Here is a table of points, one per row:
"10 -28 -16 20 -46 -33 -11 -53 -7 -28 29 -30 -8 -24 93 -40 46 -31 8 -36 17 -46 -44 23 -5 -36 -11 19 -34 -25 -17 -41"
"1 -23 -7 89 46 -14 -44 -12 -21 -8 -32 -34 10 -27 -16 -10 47 69 -22 -12 2 -17 -30 -21 -15 21 -16 -35 8 6 -11 -23"
"-14 -28 24 22 1 -4 42 -4 10 25 41 31 -61 -30 -2 3 34 -6 -12 48 -7 28 -13 113 40 9 -26 -31 5 53 -9 -21"
"9 -6 6 3 15 7 -17 4 24 4 5 -41 -36 -9 -3 10 38 82 -23 -13 -13 4 -5 1 6 2 -28 33 38 -11 -43 0"
"-6 -40 14 2 -3 -7 3 13 -13 -7 -6 -49 -13 5 109 -10 60 -6 -11 29 -8 -45 -27 -14 -17 -21 -41 11 48 28 66 -43"
"-14 -13 -19 -10 -33 -20 -22 61 55 -5 -26 1 20 -22 -26 -14 34 -28 -20 -36 -14 -19 9 19 76 2 83 -35 -43 15 -22 5"
"-10 65 -49 -3 23 -10 41 -4 -48 -11 -25 8 14 -3 75 -14 -2 -12 -12 -37 -23 -85 3 32 -6 29 16 76 -28 -13 14 25"
"31 -19 6 -32 -43 -44 -65 7 -36 -5 -28 -8 -16 -38 -68 -3 -19 -30 -2 -15 -11 32 76 0 -27 -4 -21 65 -38 25 18 7"
"-41 -2 1 24 47 -19 35 29 -27 13 -23 -11 -34 -17 -31 -3 -33 -57 60 45 -7 1 -13 -34 23 -64 -29 -19 43 27 13 -7"
"111 9 0 -67 12 36 -38 31 -31 -26 34 57 17 -2 -34 7 27 -4 8 -40 -21 -29 19 -6 120 57 1 -20 -30 21 -6 33"
"20 11 33 39 15 48 49 -2 -38 10 -1 -18 81 -45 12 -19 -35 -3 3 44 18 57 -33 -7 -39 32 33 3 -51 7 11 15"
"4 -64 -31 -10 -25 -3 -34 -36 -35 -49 15 2 13 90 34 -15 3 -13 13 -27 36 24 -33 -16 2 -25 -7 54 9 14 4 -7"
"-9 6 -52 -42 3 -9 16 -7 37 -23 -1 -25 35 -7 11 -9 -5 1 3 -18 -11 9 40 -8 39 -9 -22 29 11 23 91 7"
"0 -14 -2 -37 -36 13 -12 -26 -16 -15 -10 27 -18 50 110 9 -46 1 -56 -45 12 21 -24 -27 20 -2 -21 -31 50 12 52 -15"
"-15 11 -11 15 -37 -13 -34 -12 6 -50 59 23 39 -21 42 74 -7 -11 29 14 -66 8 -10 -10 -5 51 -15 -7 -23 0 1 22"
"14 11 -1 -14 26 -15 -8 37 -11 105 12 -52 -9 -30 3 -19 62 -29 -13 -50 -9 -18 11 30 -34 23 6 -23 32 -15 -9 39"
"26 -33 -41 -12 17 22 -7 87 -3 -18 28 20 -16 -4 -11 9 -43 -16 -44 22 -36 -8 -7 -14 44 -24 41 -5 52 7 23 -25"
"-24 -23 1 27 -38 23 -51 9 20 12 -61 16 -39 102 1 -5 44 -30 -20 39 -16 10 -37 -3 -35 38 -17 45 -17 47 -7 -32"
"12 34 43 42 7 10 2 40 2 -37 55 36 -32 -3 -18 18 5 20 40 -30 12 -9 -8 -32 -12 28 -34 6 115 9 -36 15"
"-7 37 6 25 67 -26 -13 -32 14 -2 -4 2 54 -24 -9 -43 -25 -43 -26 -2 -24 22 -6 15 -8 55 -2 18 26 27 36 -32"
"9 -31 22 106 -36 2 24 -21 -28 4 -37 20 -6 -31 3 14 -6 1 2 17 -22 26 -14 68 68 -26 37 -30 24 -30 -3 0"
"-42 -24 -54 12 35 1 -29 25 -18 -1 34 31 34 -29 -12 -13 -15 67 -25 -15 11 -8 33 5 -9 -47 -17 -50 2 -18 -17 -22"
"28 7 -68 46 47 -31 -14 -6 37 1 -31 -27 3 2 -26 -9 27 46 -20 -23 44 -13 -10 11 48 -13 7 10 -10 40 -13 34"
"20 -13 -27 -17 56 -17 47 31 33 16 1 -10 -17 19 -15 10 -3 19 67 3 -5 -2 -2 18 24 13 -17 -48 1 -14 -9 -27"
"-36 11 -31 -26 54 -10 -2 18 -1 42 4 -5 26 52 6 9 -31 -5 -10 -37 7 -36 24 17 65 -9 16 34 -3 -3 -39 35"
"28 -11 10 2 -27 38 -36 111 17 -36 -62 -7 -6 9 -25 -19 4 -40 -3 60 8 -13 -43 86 -47 8 -36 -3 25 -11 -17 -1"
"-27 67 14 -57 -25 -59 28 -11 3 -61 -3 20 23 2 21 0 -30 -14 20 17 80 38 -1 -25 16 -11 -1 -67 -49 -2 -14 -3"
"-14 -5 7 7 -22 -7 24 127 -53 -4 -30 -40 22 -29 -19 28 18 -16 45 15 -5 -20 2 -13 1 14 -4 4 31 -12 -18 25"
"-15 14 -36 70 -4 53 4 -37 -11 -31 43 46 -35 -2 -27 -30 -28 58 17 32 -22 -14 5 10 5 27 -31 -58 -10 -7 -12 -20"
"11 64 17 -14 -48 -37 75 -8 43 -48 -18 36 6 -21 -10 -4 -26 -3 -33 -39 -28 -3 65 -13 -28 12 22 -51 -26 24 -20 5"
"-15 -2 64 5 19 -35 -12 53 30 -35 18 42 -14 10 -12 -10 14 -22 -21 -4 43 10 -17 -9 26 -40 64 -38 -30 -46 2 48"
"-36 32 -36 -21 -17 22 0 -11 17 -25 6 4 -5 8 -57 121 35 -10 -37 -68 -9 36 -30 15 1 22 -4 49 -32 15 50 21"
"-43 78 12 -28 -8 -3 -54 -26 27 -34 41 27 19 -30 -16 -36 37 -27 24 -2 -48 35 9 -7 -2 6 4 41 -9 -22 6 -10"
"-4 8 3 -42 -21 -2 -20 -20 -49 2 19 -26 -18 -17 -5 6 4 127 23 -1 -15 -4 -29 55 4 17 -1 22 -16 25 15 46"
"-24 -17 -8 -25 -7 -3 75 49 11 18 35 -17 -4 18 -33 -22 7 -6 68 -45 -28 -16 -13 33 -11 29 -4 -14 -33 -33 -1 -23"
"-10 23 -10 -11 -13 34 6 -46 -30 -18 -20 -28 20 -23 103 63 15 -11 -7 -23 26 -11 14 4 5 -57 3 -21 3 -58 -49 2"
"7 2 -19 -54 -68 -14 89 -5 -6 -24 -28 -42 -33 -23 -36 -33 -24 -22 -28 3 -18 -9 -31 -48 -31 -9 -38 -59 -28 -21 -2 -39"
"30 15 15 34 113 -15 -11 15 -27 -21 -42 6 -67 -21 -2 -7 -14 18 -4 0 -12 -35 -32 -24 -52 13 0 26 -32 0 0 12"
"6 -5 7 -4 -41 -34 -38 -12 19 127 20 38 -9 -42 -4 -16 -56 -32 10 -41 -21 -16 -33 -52 -22 -19 -15 -47 20 -17 -18 29"
"-18 67 -20 -33 -32 -6 89 1 -18 41 -14 25 -55 8 8 -11 73 6 14 44 24 3 29 -16 3 34 -12 15 1 2 15 -26"
"17 16 -20 10 -31 5 23 6 40 -12 -4 9 36 -17 -18 21 -3 11 2 6 15 127 5 -16 -17 22 3 28 19 34 -6 8"
"28 -27 -38 -6 -14 -6 -23 -6 -6 -12 7 -15 -14 56 92 -16 9 -7 -19 50 -5 91 -6 -6 -39 29 21 -52 3 40 -35 63"
"-17 -22 -7 -44 21 -15 11 -45 -83 -39 19 11 -1 -2 -68 -47 32 -8 7 -42 -2 -27 -4 23 -16 4 127 8 53 25 9 4"
"-35 -42 -4 23 -34 0 -15 -35 13 -9 7 7 11 -54 -12 25 -4 -37 0 18 60 -14 10 -17 -32 113 -16 32 44 -69 24 -48"
"11 5 21 -49 18 -12 -30 -39 -15 95 -16 86 39 50 -24 -16 16 7 32 -33 30 -36 -49 -30 22 17 4 -1 -24 36 -38 -7"
"11 9 -3 -11 -21 -8 12 -21 -27 3 32 10 99 22 -15 30 -22 11 -40 -5 96 -27 78 60 3 -27 -32 21 4 0 -11 8"
"23 119 -12 31 -26 60 -28 -5 -45 69 -12 -53 17 13 -17 29 20 -13 36 13 -13 -24 -1 -17 -20 32 29 -42 -29 79 29 -31"
"-5 -17 -2 -19 77 -36 56 -27 -17 9 47 -21 13 -5 -28 -21 12 2 -21 69 -35 -6 -11 -6 26 35 6 -26 30 6 -1 3"
"127 -30 16 9 23 8 1 -48 -3 10 -56 27 33 -19 7 25 43 -17 5 -4 5 -33 96 17 -4 -38 -24 14 -1 2 51 24"
"-44 29 12 -56 -22 -2 3 15 5 -8 15 6 27 -48 30 -51 44 0 -21 10 16 25 26 -7 -5 -19 -19 3 12 40 34 -46"
"25 58 45 21 -24 -15 73 -35 -3 6 -7 -34 -1 108 -6 -25 21 -17 -7 1 -6 -20 7 -9 -22 -14 11 53 33 -28 -10 9"
"-20 18 18 -39 12 -6 -1 -7 10 -16 2 23 4 7 86 -11 19 -36 11 4 8 16 -15 -21 8 -20 -16 -7 -41 -33 -35 1"
"-21 6 -19 4 57 100 16 -2 -8 -3 -13 36 -15 -33 10 -4 2 0 6 -28 -14 36 2 11 -20 -4 -14 64 -46 19 54 -8"
"-25 -31 -5 16 10 -64 -45 21 16 45 21 51 22 83 -23 -24 -23 0 22 -12 -18 -15 49 3 3 -34 8 14 -31 -23 -29 -24"
"29 6 -15 -18 -30 -3 21 -27 0 -27 -18 -4 -6 46 -21 7 29 -1 -15 -18 -32 30 4 4 -38 -22 -9 -21 6 12 75 31"
"-26 -20 34 23 -18 29 -38 -69 -12 -11 -25 -31 1 -9 -40 -4 7 27 -12 4 13 0 -17 -38 125 38 -29 -42 -4 -62 -10 47"
"1 9 -45 -38 1 1 -41 15 -30 -2 -43 -70 -63 25 53 -12 -7 -19 20 7 -37 8 97 -31 -9 42 18 31 -16 25 -23 -27"
"39 5 -44 -11 14 -17 -26 -12 21 49 6 28 23 -27 6 -29 -41 15 33 -9 18 -28 2 -12 9 16 23 -1 90 -8 -21 1"
"-23 -2 -43 50 -34 34 -19 4 39 -17 22 18 15 21 35 -3 58 10 14 10 14 13 11 -47 -19 -43 7 12 20 -31 51 16"
"36 -31 -17 -13 -50 -5 -40 28 -8 53 17 -6 -30 -2 -17 -25 -42 100 -11 -1 -18 16 -29 -19 -6 -48 -23 27 -42 -11 -11 -21"
"-31 -33 12 22 -20 1 -15 -35 17 18 -22 4 -42 -25 -11 17 2 74 -18 20 34 -13 -2 9 -21 61 32 15 4 4 -30 34"
"-15 -35 30 12 -33 6 34 62 -30 108 -25 -52 -38 9 15 6 -40 -33 -18 8 -31 5 -24 54 10 -6 41 -13 -2 -26 18 -68"
"34 -44 -42 -31 3 51 71 -6 -33 22 -34 -6 36 -33 -15 -28 23 -15 2 -30 -19 101 -33 21 -30 39 -22 54 -10 4 -3 12"
"62 -30 2 5 -37 4 -23 -29 26 8 59 3 -48 -49 1 40 29 -41 27 50 5 -3 108 -21 -30 -43 -14 0 -8 -36 -3 7"
"29 -7 35 35 -37 3 -9 33 -6 -19 -1 -26 6 51 23 13 -39 -18 -14 -10 100 -13 43 21 -15 7 -33 33 1 14 -16 5"
"-53 -58 17 -17 25 -15 -1 -45 23 -3 -58 -13 -2 -24 -7 29 -27 85 17 24 -18 -42 3 25 -19 16 6 18 8 8 -25 22"
"-21 7 16 21 -15 22 -29 0 -25 5 -11 -25 47 104 15 -31 -23 -3 -4 14 -23 -12 71 29 -38 -10 14 -7 -4 -17 -24 -15"
"9 -13 45 3 45 18 -42 52 20 5 24 -72 -50 32 -12 20 -8 -8 24 -2 47 35 4 83 -34 -1 6 -62 -40 -22 3 -89"
"-3 -4 23 54 18 20 56 -11 -5 3 -36 -9 -44 -31 -34 -7 -12 13 57 -14 9 -5 -7 -29 33 -37 -1 50 4 70 -3 -4"
"-18 -18 -13 -2 7 33 -18 -5 29 68 3 17 29 4 -25 -9 -2 4 -26 106 7 -30 12 19 1 -28 -41 -24 17 -48 -11 66"
"-1 -10 28 18 -15 -40 -1 -30 22 -17 1 -19 16 26 45 38 2 12 11 9 -25 24 -28 -20 -3 -22 2 -19 -34 -6 120 26"
Along one direction, these points spread out more than along any other. Where along it does each point below lie, from 0 to 99? The average is 50, and the first point in the table lies past the average. One standard deviation of the points above along it is 16.
"-52 -37 88 17 0 -5 -1 97 24 26 19 -7 14 -16 20 -8 -1 3 -3 -51 19 -12 46 -41 -24 -16 1 -31 -3 -11 -11 58" 39
"-15 -21 67 -1 63 101 -22 -20 13 -14 2 -20 -20 -17 -20 -44 -12 59 -72 6 7 -11 20 -46 -16 -7 -5 -14 29 -6 -11 -14" 36
"-1 61 7 -33 63 -28 -27 -16 -15 -61 -62 74 -16 -19 -32 -3 -19 56 5 -37 -19 17 -14 -3 5 -2 -18 -30 22 -38 -16 -14" 42
"49 9 35 37 2 -45 -3 39 26 4 20 22 -2 -21 -3 -9 -9 88 -39 55 12 -3 -28 -33 41 -10 13 38 -31 -47 4 -42" 35
"-57 -37 -23 -8 17 -4 -1 -17 24 -22 10 48 -1 64 46 -18 -15 -34 53 7 -18 -1 1 -38 -18 -25 -15 -46 -19 13 -17 -11" 61
"11 -19 3 4 -18 46 54 18 27 -16 -2 40 -45 8 7 16 -34 -18 -20 21 42 -42 -33 -2 3 -61 81 12 21 -10 -43 32" 42
"3 14 57 -25 -46 7 -43 -3 33 -15 -1 -44 -31 -26 -5 -30 -46 23 36 -16 -45 -11 -28 75 64 17 -34 -24 -14 51 7 42" 38
"2 -41 15 5 -17 -7 24 -20 -1 -25 -13 -4 65 -14 10 38 8 -14 -5 17 -18 -39 -5 -38 -13 90 32 46 -7 28 36 -28" 63
"3 52 -4 -7 -35 -19 -61 -15 -20 38 -6 -4 41 -10 -35 127 -13 -35 9 26 -30 -14 -50 -42 -47 -69 -4 -59 39 -11 -2 -42" 50
"52 -3 7 -31 49 40 37 -19 90 -19 -7 -27 31 2 -26 -3 2 -7 52 -8 14 -23 -40 30 -18 -37 73 -14 32 -14 -37 -33" 38
"-11 34 22 16 -7 -14 -39 -44 32 -16 63 6 41 -19 7 9 -18 -34 -42 56 -28 2 3 12 0 -54 -22 91 -19 30 -51 22" 63
"-28 27 7 22 28 -15 1 -21 -1 -2 11 14 -24 -14 -13 -3 -7 -38 -7 -22 -6 106 -8 -16 26 -15 -6 62 20 -32 -11 -23" 56
"9 -38 -23 -26 -20 -28 122 -37 -24 -42 27 -11 -15 -14 -36 4 -20 -58 -55 -35 -51 -5 -17 -46 -16 5 -56 -46 -60 -1 -68 -23" 57
"-8 3 -47 0 -14 12 -28 39 -6 -15 18 -3 -4 29 -66 -53 -16 -38 -7 -9 82 -58 -29 20 -11 -40 -15 6 -11 -24 11 65" 42
"-33 10 -3 -6 89 -9 -22 -39 2 -11 20 -11 -36 -15 6 43 -56 -55 -10 1 15 29 -12 -25 -13 42 11 -19 -20 1 67 7" 56
